Rotation paths and how fast each direction turns (degrees a step):
Each turn is a multiple of 5 degrees from 10 to 175, or 0.
Each row of a path follows its step; steps can be skipped.
path 1
step 0: [ 13  -3   4   4 -31   2 -18 -20  -9  10  26  32 -24 -26 -13  37  42 -36
   0  -6 -14  15  15  54 -29 -28   5  19 -28  -1   1  21  22 -25  -1  34
 -40  22  19  18 -11]
step 1: [  5   4  29   6  24  13   2  -9 -15 -13   9  34  11   1 -31  22   8  -6
   8  35  43 -36 -14 -22   1  19  33 -17  23  13  35  29  19  44 -12   2
  23  -1 -15 -63  17]
step 3: [ 41  -7  49 -11 -26  22 -12  12   0 -20  36 -10   3  17 -19   9 -40 -13
  50   8  -1  13  17 -13 -36 -16 -11  -4   9   2 -19  36 -17  12   1  19
 -17 -28 -31  49 -11]
step 5: [-23 -13 -12  -5  -8 -24 -13 -24  17  19  30   0 -35 -14  36   0  15 -37
 -14 -12  38  18  33  43  23 -19 -22 -30  14  -6  40  38  20   6 -20 -19
 -10 -29 -13  15 -25]
step 6: [  5  13  10 -35   3 -17 -43 -18 -10 -32  -6  -1  19  14 -11 -16 -11  -1
  16  16  29 -20   1 -43  19 -12  22  54  -4  -8 -19  15  34  29   7  18
 -42 -21  15 -21  44]
step 7: [ 16 -17 -20  -7   9 -19   3 -13 -35  21 -68  -6  -8  26 -13  -5  25  28
  14 -26 -14  39  15 -10 -25   9 -15 -22 -14  43  25  32 -23 -23 -47   3
   5  11  -6   1  11]
step 9: [-13   9 -14  -5 -14 -21 -29  28  17  17   6 -26 -18   7 -18 -19  31  19
  19  38 -21 -25  56  25  -7  12  23  42 -26   6 -17  26 -12 -10  36 -23
  32 -15  16 -28   8]
step 10: [ 17  -6 -12  21  63 -18   7 -17 -15  -5 -10 -32 -45  15  27 -19 -49 -17
  24  -4  16  24  -7  22   2 -30 -18 -19  20 -25  20  26  -1   4   2  -6
 -16  28 -14 -41 -16]
step 11: [-12 -14  -6   6 -13 -15   8 -47 -21  -8  32  19   5  13  10 -10  35  30
  -2 -39  23  -1 -19 -37 -11 -12   3  31  -5  22  -7   7  10  -5  73  15
 -27   0  45  26   8]
step 12: [-31  -5  37  16 -17  19 -21  33 -14  16 -17  -9 -27  15 -59   6  25  -3
 -10 -32  17  24  10 -27   4 -11 -11  16 -15 -17  15  30 -21  15 -26 -30
  37  33 -34 -17  10]
step 14: [ -9 -10  21  14  29  42  26 -13  -7  15  15 -10   3  -3  -7  24  23  36
   7  35 -34  13  11  -2 -10  -3  -3  -3   1  -6   7  59   5   5  44 -17
  11 -77  10  -3  -1]
Directions:
[-15   1   6   8  -2   0  -5  -3   5   0  15 -11   3  -6   6  -9   9  -4
   0  -4  -6   5   2 -11   7   5  -5   8  -4   7 -10  -1  12   9  -9  -6
   7  -3   0   5 -11]
115
[ -2   5 -15   5  -1  -3   9  -1  -6  10  10   6   7   7 -13   7  -3  -4
  11  -2   1   1   7   4  14  -1  -8  10  -4  -9  -2  -3   4   0   3  -1
   2  -5 -10  11  11]
120
[  9  -7   0  -2  -6   4   1  -1   6  20   3  -9  -2   2  10   6 -15   5
  -2   7  -9   2  11   0  -2   5   8   5   3 -13   2   0   9  -5   6   3
   7   0   2   0 -13]
70
[  4  10  13   7  -6  -1  11  -5   6   9 -13  -3 -10  -4   2  -4   8  -2
  -1  -3  -7  18   6  13   8   0  -2   0  -1  -5   1  -1  -5   6  -5  -3
 -13   7  -8  -1   2]
145
[ -1  -4   0   4  13  -2   7 -10   8   3  -9  -7  -1   2  -4   6   0   6
   5  -6   9 -13  15  -1   2 -12  -5  -8   0   5  -6 -14   0   0 -11   6
   9   5   1  -6  -6]
130
[  2  -2   8  -3   6  -9  -6  -9  -2   8   8  13  -8   7   5  -7   9   0
  -5   3  13   6 -11   2   8  -3  -2   4  -6  -7   1  -1  11  -8  -1  17
   3   2  -2 -12   0]
70
[-13  -6  -4   8  -9 -12  10   1   1  -5   2   4   7  -4   3   0  -7   5
   3   2  -3   5  -5   0  14 -13   4  -6   8  -1   6   5  -4 -14  -6   4
 -10  -2   7   2 -14]
130
path 2
step 0: [  4  17  11 -19  29  28  17   6  18  52  -7  32  18  37 -27  14 -13  10
 -24 -19 -14  -6 -42 -22 -13 -39  -4  -6 -12 -25  -2   5  40  -9 -37 -32
  -7   2  -7  11  25]
step 2: [ 38   5  15  13  12   0  14  22 -58  31 -24  -6 -37  15 -17  14  11  -6
  13  -2  25   1  -2  17 -10   2 -20  35 -19  17  12 -39  31  -7 -21  21
 -18 -19  38  30  26]
step 3: [-21  14 -17  23 -18 -37 -22  22  -5 -48   0  37  19  -8  17  33  18 -10
  18 -26   0  18 -22 -28 -37 -19  10   3 -30   9  22 -46 -19  -6  -1  -6
   8   2 -28  11 -32]
step 5: [-14  37  48  30  23  19 -11 -13  23   7  15  24   8  12  58   6  19  29
 -44   6  15 -11 -44   7  -8  18 -24 -18 -19  10 -18 -18 -18  17 -11 -29
  10  14   4   5  -5]
step 6: [  9  18 -13 -40  22 -25   1  10  18 -13 -43 -12   8 -26 -33 -25  34   4
 -16 -27  22   2  14   7  24  -1 -12 -24 -21  -5   2  16  14 -14 -62 -25
 -39  18  13 -17   1]
step 8: [ 20  14  -1 -10  10 -21 -21  59   1  -2  39   5  -8  34 -26 -11 -23 -13
  16 -25   2 -16   4  13   2   1  17 -42   1   1   1 -60  24 -22 -40  15
  -1   4 -32  10   1]
step 9: [ 13  -7   1  11 -16  45 -24  27  -1  -7  -9  37 -38 -31   7  11  10 -17
   1  -9 -36  22 -19  -4  -9 -25 -25   6 -56 -12 -14   5   5  -6  26 -13
 -29 -41 -10  27  26]
step 10: [  5  18  45  -7  -4 -25  53  15 -27  -8  19 -29  23   5  31  12 -25   4
 -19 -24  30 -18   2 -15  -7  -8 -16   7 -65  30 -11   1  -7 -13 -25  18
   6  -7 -18  11 -21]
step 11: [-38   6  -3  13 -16  51   9  -3   3  -6 -75   8 -21   5   1 -17  39 -13
 -15   4  27  11  -9  19 -21 -21  -4   8   5  25  12 -33   1 -21 -31 -34
  -5  11 -16  10 -22]
step 12: [  7  16  56 -42  24 -38  -2 -34 -24 -19   1  42  24  11  -5  19  14 -20
   5 -18  -1   7  10 -30 -16  15 -39 -19  11  -1   3 -19  -5 -19  -5 -37
  14   3  16 -26  24]
step 13: [ 16  10  -7  26  15 -16 -25  16  19   0   7  -2 -10 -10  10   7 -11 -21
 -19  -1  23 -10 -36  35 -26 -26  11 -20  15 -26   8  17  64   7 -42 -51
  12  -6  18  28 -10]
Directions:
[ 19   4  -3   6   4  20   7  -6  -6   1  -3   5   2  -5   0  -2  -3   2
  -4  11  -8   9   2  -8   5  -4  11  11   0  -2   3 -10   2   8  -3 -14
  -3  -1   2   2   0]
160
[-11   4  18  -6   4   7   9 -10   7  -4  -1   5   7  -4   0  -4   1   8
  10   6   4   7   1  11  -4  -8   6 -15   2   1   7   6  -3   1  -4  -7
   1   3  15  -3  -4]
55
[ -5   8   0   6  -8   8   5  11   1  -3   3   1  -2  -4  16  -6  -1  -1
   3  -5  -1   1   9   2  -2 -15  -1   6  -9  -4   0  -5 -13   7  -2  15
   8 -12   0 -12   2]
60
[ -9   1   1   4  -1  -2 -10   2  -2  16  -8   1  15  -9   2   5  -4 -14
  -5  -5  -4  -6   3   1  11  -1  10  -2   3  13  -5  -2   2  -1  -5  -6
   6   0  11  -8  12]
60
[  0   6  -7   3   4  -8 -10   0   1 -10  10  -1   2  -5  11  -3  13   9
  -3   1  11  -5  -3   5  11   5   7   5   8 -12   4   2  -7   7  -4  -6
 -10   7   3  -7  13]
40
[  8  -9   4   1  -9   4 -12   1  -9   6   1  12   0  12  -3  -2   9   9
 -16   3   7  15   5  12   3   6   4  -7  -4   2   0  -4  -1  -6  -1   7
   5  -2   2  -9  -4]
115
[ 10   2  -4  -7   3  -4  -3   5   8   2 -15  15   7  -5 -13   7  10   6
   5  -1  -8  -2  -8  -5  -5  -3  -6  -5 -10  -3  10  -1  -8   3   7   3
  -1   4  -4 -11  10]
120
